In the data rows, 128 means zero.
Here are some numbered points:
[153  97 127 155 119 113 134 171 105  87 127 143 158 164 111 152 119 127
 112 142 114 110 139 116  91  93 111  80 133  99 116 140 191  89 162  94
 157 141 106 110 107 149 161  72  82 109 117 114] 0
[131 124 138  98 141 138  88  92 138  91 171 139 127 115  84 160 124 110
  89 112  73 161 109 186 104 152  99 109 151  98  90  84  91 102 120  84
 142 186 102 155 114 166  98 151 102  82 142 118] 1
[ 92 242 174 123  78 151 162   5 190 217 147 137 100  60  88 193   0 133
   6 137  69 160 108 166  91 118  69 168 134 130  96  33 170  77 234 146
 150 255 249 164  91 139 178 118  58 188 176 149] 2
[193 127 151  91 106 130 183 139 121 241  82 129 159 144 162  27 118 102
 143 118 182  89  98 174 186 151 100   7 167 148 170  98 126 255 149 220
 176 162  94 178  82  67 113 133  62 148  79 125] 3
[137  77 158 140 134 142 108 144  97  84 137 175  86 173 106 177 132 166
 136 154  97  99 128 141  59 106 101 125 163 111  92 164 160 117 148  46
 130 136  62  81 112 144 152 115  88 129 119 122] 4
[102 155 114 101 128 141  98  72 205  64 110 107 122 136 134 149 103 120
  79 107  93 212 178 147 128 129 134 148 138 108 104  73 102  75 106 145
  67 122 117 105 154 181  85 134 185 109 153  98] 5
[ 92 121 130 111 108 101 147 135 161 115 132 138 104 146 154 121 136 165
 144 154 150 108 151 116 102 109 141 142 106 135 135 178 122 118 103 103
 112 101 114 124 149  93 175 112 160 153 102 155] 6
[122 125 152 132 124 147  91 105 149  82 138  70 144 116 106 137 138 143
 132 122 132 150 143  99 136 138 135 130 107 139 134 145 145 137 112 165
 123 117 168 134 165 153 105 115 150 112 186 123] 7
[120  70 130 225  48  91  49 137  93  74  95  61 212 170  58 128 121  15
  96  40 130 164 158 108 110 117 134 111  21  82 172  79 214  10 172 194
 121 158 255 161 150 229 191   4  30 199 103 189] 8
[113 108 159 150 102  98 111 120 128 142 164 191 134  87 114 152 170 185
 152 134 132 148  95 124  96 124 116 130 143 115 111 194 155 176 121  97
 181 108 140 116 152 105 204 138  82 172 125 191] 9
[130 149 111 126 129 102 156 146 135 177 111 136 123 130 161 127 113 119
 123 135 149 111 117 136 136 139 119 117 138 131 145 114 141 154 132 142
 133 114 119 131 125 104 150 126 125 123 106 125] 10
[ 94 154 111 147  95 168 130 130 101 134 122  99 128  82  78 164 131 137
 226 114  71 214 100  84 122 165 191 148 109 129 137 140 147  93  87  98
 130 173 200 149 172  92  82 113 155 165  53 149] 11
[161 146 134 152 132 142 130 168 161 129 101 131 105 156 170 102 132 100
  74 133 150 172 130 192  86 117 178 206 192 147  74  94  77  90 118  45
 129 142  50  32 121 121  60 163 232 108 146 135] 12
[111 140 131  87  96 136  87 108 117 166 115 117 142  52 101 124  93 100
  61  71  97 167 169 132 155  84 156 140 149 129 173  59  59  94 127 181
 114 151 171 220  89 198  89 136  63 158 169 108] 13
[137  86 118 168 120 137  84 144 109  91 107 131 170 160 128 145  97 108
 135 116 106 118 156 132 105 113  94 101 124 117 113 104 168  97 152 100
 113 130 130 147 112 166 143  78 130  81 115 100] 14
[ 92 109 104 151 108 146 171 158 136 120 126  97 132 137 171 125  95 130
 150 147 161 108 177  98 111 106 136 186 115 130 164 106 139  97  92 113
  66  92 153  82 147 102 149 101 203 147  91 135] 15
Which two points above are nearest to each new point by angle? Their numbers follow each, nearest first.
[118 135 113 104 128 133  98  95 156 103 145 100 123 130 116 132 124 130
 118 124 120 170 158 119 119 146 125 140 127 112 114 113 114 112 121 133
  96 115 128 113 139 132 111 129 162 113 148 127] 5 7
[126 132 111 119 133 126 123 136 124 111 126 116 129 109 120 161 142 161
 153 109 119 139 121 115 144 150 159  87 138 136 123 157 139 130 115 136
 162 145 147 127 118 111 102 115 142 127 153 113] 11 7
[133 120 140 131 136 132 116 124 128 103 134 119 133 134  96 148 128 125
 122 130 111 139 132 141 120 114 121 117 125 112 105 127 138 107 135 113
 134 142 123 116 113 156 116 123 118 122 136 120] 1 0
[133 111 127 128 139 131 133 119 121 121 130 110 135 143 122 143 144 135
 130 146 133 106 130 126 141 119 111 117 129 136 110 141 133 140 120 118
 147 111  98 113 111 120 108 124 121 106 142 101] 4 0
[ 96 132 124 125 120 137 112 113 144 105 159 106 135 118 143 135 129 141
 126 124 137 137 151 106  95 110 113 154 105 105 105 147 121  93 114 118
  98 122 157 112 150 126 130 136 146 164 122 153] 15 6
[100 132 137 132 131 121 145 128 140  97 126  86 139 126 157 140 110 143
 148 142 166 138 181 108 126 134 151 179 129 129 140 126 128 115  84 136
 136 103 141 116 161 116 108 131 169 122 136 131] 15 7
[122 142 151 107 130 127 130  87 104 154 110 149 122 116 148 113 159 168
 178 121 179  93  71 119 153 164 148 144  98 157 141 205 121 171 139 149
 125  99 150 130 148 100 156 149 112 133  95 163] 9 6
[ 95  79 152 162 103  59 164 107  79 194 165 187 151 109  69  98 131 124
 148  78 147 176  62 189 140 201  90 107  46 109  94 103 154 142 155 162
 133 149 168 220 100 204 165 126  88 205 121 202] 8 9
[106 134 123 138 134 122 131 129 114 133 102 109 115 126 100 130 106 140
 156 117 128 123 106 123 129 133 101 125 132 120 131 127 126 125 108 129
 112 142 149 133 112  93 100 137 152 116 104 132] 11 15
[ 90 159 135 115 120 106 129 114 158 129 153 155 115  93 150 142 105 110
 132 103 109 150 103 176 119 129 111 133 144  86 115  81 101  81 153  99
  77 156 111 163 123 161 145 186 125 167  99 156] 1 2
[126  90 130 137 140 143 127 159 131  86 148 151 116 139  96 166 124 145
 138 111 111 127 136 111  76  94 134 151 142 131  98 158 136  73 119 112
 113 103 130 107 106 136 155  90 135 130 110 149] 4 0
[169 138 123  80 121 109 158 115 121 170 118 138 135 154 118 100 140 125
 132 128 146 104 108 162 166 147 126  94 151 137 148 104 119 169 118 132
 149 138  75 132  93 104 111 127  81 133 119 113] 3 10
[117 122 152 156 109 125 155 132 108 168 132 176 168 146 131 133 155 141
 172  96 154  97 114  89 126 150 136 155 105 115 155 176 162 190 125 125
 136 107 133 104 159  93 168 106 118 143  80 170] 9 6
[138 160 137 152 107 121 132 112 127 144 117 132 145 111 144  79 174 139
 157 132 170 120 104 132 124 167 120 131 126 108 156 153 120 145 134 132
 156 114 123 100 171  97 140 127 162 135 139 150] 9 6
[123 161 156 125 152 165 145 105 141  95 146 154 111 160 104 131 122  71
 129 138 132 153 171  59  71 104 141 153 129  93 108 146 114  66 163 107
  99 104  97  69 112 116 148 125 207 146  97 119] 15 12
[153 125 135 131 120 112 144 126 106 143 125  82 145 124 133 129 150 129
 138 125 156 118 114 117 169 172 157 112 128 150 168 134 148 176 130 142
 138 103 142 136 147 119 116 137 109 108 161 143] 3 7
[ 95 125 135  95 119  97 131 173  94 158 142 189 103 129 135 117 107 106
 119 193 121  92 105  94 129 106 133 151 164 133  89 131 118 149  93  91
 129 123 116 113 132 138 165 130 129 163  53 121] 6 4
[125 156 120 100 134 112 128  98 117 134 150 164 120 113 135 114 135 140
 142 108 114 129 106 158 140 143 139 135 114  99 122 149 119 139 135 112
 113 137 133 151 158 151 156 147 107 148 132 155] 9 1
